Small tables with named rows and columns. After each table, cells are looked up by row and column.

tapobe.tsv
	safep	solas	fidep	kodu	dirina	pozo	bedag	marap	mik
geg	53	69	61	52	50	61	65	71	62
pedif	69	75	71	71	69	73	70	72	71
beban	86	22	57	79	87	48	52	30	55
vanolel	27	74	49	32	26	55	53	69	51

vanolel, kodu => 32
beban, dirina => 87
vanolel, solas => 74
vanolel, pozo => 55
pedif, dirina => 69
beban, safep => 86
geg, solas => 69
beban, kodu => 79
geg, dirina => 50
pedif, safep => 69
pedif, fidep => 71
beban, mik => 55
pedif, bedag => 70
beban, bedag => 52

nilimos:
|  | dunar | zakiba | sata | lafuze | tamagal | davizon | godi | bagasoz | leg |
|---|---|---|---|---|---|---|---|---|---|
| fuzegof | 96.7 | -46.8 | -45.5 | -19.2 | 88.8 | 78.4 | 96.0 | 66.1 | 92.7 |
| firet | -5.5 | 1.8 | 94.6 | 92.1 | -47.1 | -53.6 | -42.0 | 96.3 | -51.9 |
| vuf | -52.6 | 94.8 | 59.8 | 81.7 | -52.5 | 59.9 | -52.5 | -0.5 | -37.6 |
| mefed | 80.9 | 75.4 | -49.7 | -6.2 | 58.3 | 93.9 | 92.6 | -50.0 | 93.3 |
| nibovek | 91.7 | -37.4 | -6.3 | -49.9 | 97.0 | 93.4 | 94.7 | 75.3 | 54.4 |
| guzuru | -40.9 | 28.8 | 95.2 | 5.3 | 28.2 | -52.6 | -52.4 | 96.5 | -52.2 |
| mup | -52.7 | 94.9 | 56.7 | 86.3 | -52.7 | 68.5 | -53.4 | 2.3 | -42.2 |
| galotup | -48.6 | 83.6 | 91.9 | -47.8 | 66.1 | 35.4 | -46.4 | 14.1 | -43.9 |
| koper | 86.9 | -52.0 | 52.5 | 97.5 | -52.9 | -48.3 | 60.5 | 54.5 | -36.0 |
| gotum | -49.1 | 73.9 | 94.4 | -33.5 | 59.5 | -48.7 | -51.7 | 95.6 | -50.6 |
| gom | -47.3 | 88.8 | 89.7 | -47.7 | 68.9 | 56.3 | -40.7 | 16.2 | -31.4 |
| niniba | -27.4 | 92.0 | -34.5 | 92.4 | -53.1 | 90.4 | 1.5 | -37.3 | 23.8 |

tamagal of galotup = 66.1
dunar of galotup = -48.6
sata of koper = 52.5
sata of guzuru = 95.2
leg of gom = -31.4
leg of mefed = 93.3
tamagal of mup = -52.7
leg of gotum = -50.6
davizon of nibovek = 93.4
tamagal of gotum = 59.5
bagasoz of mup = 2.3
davizon of vuf = 59.9
davizon of mefed = 93.9
leg of koper = -36.0
sata of vuf = 59.8
davizon of fuzegof = 78.4
Which row has the largest tamagal? nibovek

Table mumufi
cols = botot, davuni, rufame, mes, zet, kimama
repasep: [32063, 58536, 36913, 52375, 50734, 47987]
zime: [46885, 43963, 43325, 55324, 36008, 56639]
gid: [13058, 17180, 76512, 57602, 46942, 27108]
sim: [54557, 59091, 31258, 29053, 47999, 4450]
nuvorol: [37851, 42298, 37848, 59835, 43883, 51178]
rasi: [73761, 29183, 23930, 44457, 32153, 17209]
falud: [59498, 20501, 25990, 43394, 35424, 52565]
tamizoz: [57959, 50682, 48347, 40790, 28963, 58675]
kuv: [21774, 23689, 69080, 49487, 45437, 28966]
zarefa: [35981, 43394, 33623, 30550, 50079, 59219]
toziro: [30532, 83846, 39072, 37014, 55217, 45433]
vusemi: [59944, 60379, 73102, 23591, 20703, 58843]
busiman: [42388, 42617, 42752, 42801, 42538, 42701]
bekador: [33527, 19296, 27707, 4218, 56242, 58410]

davuni of toziro = 83846
botot of falud = 59498
davuni of zarefa = 43394
zet of rasi = 32153
botot of kuv = 21774
kimama of kuv = 28966
zet of kuv = 45437
mes of toziro = 37014
mes of zime = 55324
botot of zime = 46885
kimama of gid = 27108
zet of nuvorol = 43883
mes of bekador = 4218
kimama of zarefa = 59219
rufame of nuvorol = 37848
mes of nuvorol = 59835
rufame of tamizoz = 48347
mes of gid = 57602
zet of busiman = 42538
kimama of repasep = 47987

Table tulesu
         batu  begu
memet      28    95
gevuziz   188   108
gor       126   141
sas       127   124
zan       131   133
laf       109    89
pidagi    182    92
nofi      109    87
fona      110    93
kuzigo    207   170
miv        46    72
bel        57   137
bip       198   123

fona, batu => 110
bel, batu => 57
miv, begu => 72
gor, batu => 126
pidagi, begu => 92
sas, batu => 127
pidagi, batu => 182
gevuziz, batu => 188
gevuziz, begu => 108
nofi, batu => 109
zan, begu => 133
kuzigo, begu => 170

pufi =
,lipuv,fid,zutasel,bulam,luv,lonu,lir
larab,217,29,178,133,38,138,104
sotepi,24,208,60,102,196,104,135
luf,192,21,197,157,56,86,77
nif,115,93,153,151,118,66,81
famanep,19,222,44,88,202,125,152
perobad,172,99,119,93,78,183,151
zun,119,154,77,77,124,184,167

famanep, bulam: 88
famanep, lonu: 125
nif, luv: 118
sotepi, bulam: 102
nif, zutasel: 153
famanep, lir: 152
perobad, zutasel: 119
Which row has the largest fid? famanep

til:
         raval  getif  zuboke  mipuru
kif         86     93     112      57
buta        80    193     151     113
kazopun     53    169     154      90
nifig       71    172     138      98
pog         63    155     148      83
lifa       104     66     130      51
morana      49    160     155      88
rin         65    163     165      88
budeku      70    163      78      93
mefat      159     72     144     152
neveto     208     79      71     229
damodu      83    114     102      67
botuko     207     91      87     202

morana, zuboke: 155
botuko, mipuru: 202
buta, raval: 80
lifa, mipuru: 51
lifa, getif: 66
morana, mipuru: 88
budeku, raval: 70
kif, getif: 93
rin, zuboke: 165
nifig, raval: 71
damodu, getif: 114
kazopun, raval: 53

venitip =
|  | goninus | beza | tet | tuma | beg | gutor | zaf | bonok | ladave | bozav |
|---|---|---|---|---|---|---|---|---|---|---|
| rurur | 243 | 819 | 454 | 729 | 351 | 401 | 355 | 447 | 431 | 434 |
| medefa | 817 | 224 | 568 | 268 | 705 | 622 | 660 | 446 | 526 | 554 |
| bopi | 590 | 423 | 476 | 412 | 595 | 586 | 544 | 368 | 412 | 512 |
| vusolur | 221 | 873 | 467 | 759 | 333 | 379 | 345 | 482 | 460 | 433 |

tet of vusolur: 467
bozav of bopi: 512
bozav of medefa: 554
zaf of vusolur: 345
beg of vusolur: 333
bonok of medefa: 446
Row with the largest bozav: medefa

keb =
         zomo  fef  ton  luz  zisoz
dod       271  513  761  243    286
gil       368  221  323  326    759
bolagen   325  784  320  202    295
revipa    750  513  191  349    264
tadaves   311  365  782  320    250
sir       251  309  308  768    376
tatumed   188  342  228  694    578
gan       559  170  393  248    721
kubezi    783  285  242  283    350

revipa, zisoz: 264
tadaves, zomo: 311
tatumed, luz: 694
revipa, ton: 191
gil, zisoz: 759
gil, ton: 323
sir, fef: 309
tadaves, ton: 782
tadaves, luz: 320
dod, zomo: 271
gil, luz: 326
bolagen, zisoz: 295
gil, fef: 221
sir, ton: 308
kubezi, zisoz: 350
dod, luz: 243
gan, zisoz: 721
revipa, fef: 513
dod, ton: 761
sir, zisoz: 376

kon
cols = duf, zom, gato, febuvur, did, kad, megik
meko: [-0.59, -0.56, -0.56, -0.56, -0.29, 0.85, -0.40]
fefot: [-0.43, -0.23, -0.52, 0.06, -0.59, -0.56, -0.59]
kop: [-0.47, -0.20, -0.08, -0.03, -0.54, -0.58, -0.37]
digazo: [-0.43, -0.15, -0.03, 0.08, -0.58, -0.56, -0.45]
sab: [-0.48, -0.17, -0.11, 0.04, -0.57, -0.56, -0.46]
kolik: [-0.56, -0.37, -0.36, -0.12, -0.59, -0.56, -0.59]

febuvur of digazo: 0.08
zom of fefot: -0.23
gato of digazo: -0.03
gato of fefot: -0.52
did of sab: -0.57
duf of fefot: -0.43
kad of kop: -0.58
did of kolik: -0.59
kad of kolik: -0.56
Row with the largest kad: meko

vudev =
         tofoze  molito  kigiz  ludib
zumil        65      80    180    170
mape        138      17    134     83
puf         142      15     94     78
ret         132      19    108     77
nuz         145     109     66     67
kesu         32      93    194    201
tefer       171     131     52     43
vir         157      74     62     65
firipob      69      61    177    159
ripeso      167     141     51     58
gobame       58     193    120    186
putud        81      71    187    165
tatimu       99     175    120    151

What is the molito of kesu in vudev? 93
What is the molito of firipob in vudev? 61
What is the tofoze of nuz in vudev? 145
What is the kigiz of putud in vudev? 187
What is the molito of vir in vudev? 74
What is the ludib of puf in vudev? 78
What is the kigiz of mape in vudev? 134
What is the kigiz of vir in vudev? 62
What is the tofoze of tatimu in vudev? 99
What is the molito of nuz in vudev? 109
What is the ludib of mape in vudev? 83
What is the kigiz of firipob in vudev? 177
What is the molito of puf in vudev? 15

mag =
,puveko,nede,niz,fazode,medite,rikarun,vifu,dazi,rovesap
rimave,224,414,153,303,809,698,205,147,153
firet,678,559,717,637,358,421,689,719,717
zisu,237,412,168,304,797,693,217,161,167
vun,816,626,887,737,228,339,835,893,887
bem,738,625,798,715,298,375,758,803,798

What is the dazi of zisu in mag?
161
What is the nede of firet in mag?
559
What is the rovesap of bem in mag?
798
What is the fazode of firet in mag?
637
What is the vifu of bem in mag?
758
What is the medite of firet in mag?
358
What is the fazode of zisu in mag?
304
What is the rovesap of firet in mag?
717
What is the puveko of firet in mag?
678
What is the niz of vun in mag?
887
What is the dazi of bem in mag?
803
What is the rovesap of rimave in mag?
153
What is the fazode of bem in mag?
715
What is the niz of bem in mag?
798
What is the niz of rimave in mag?
153
What is the rovesap of zisu in mag?
167
Row with the largest fazode: vun

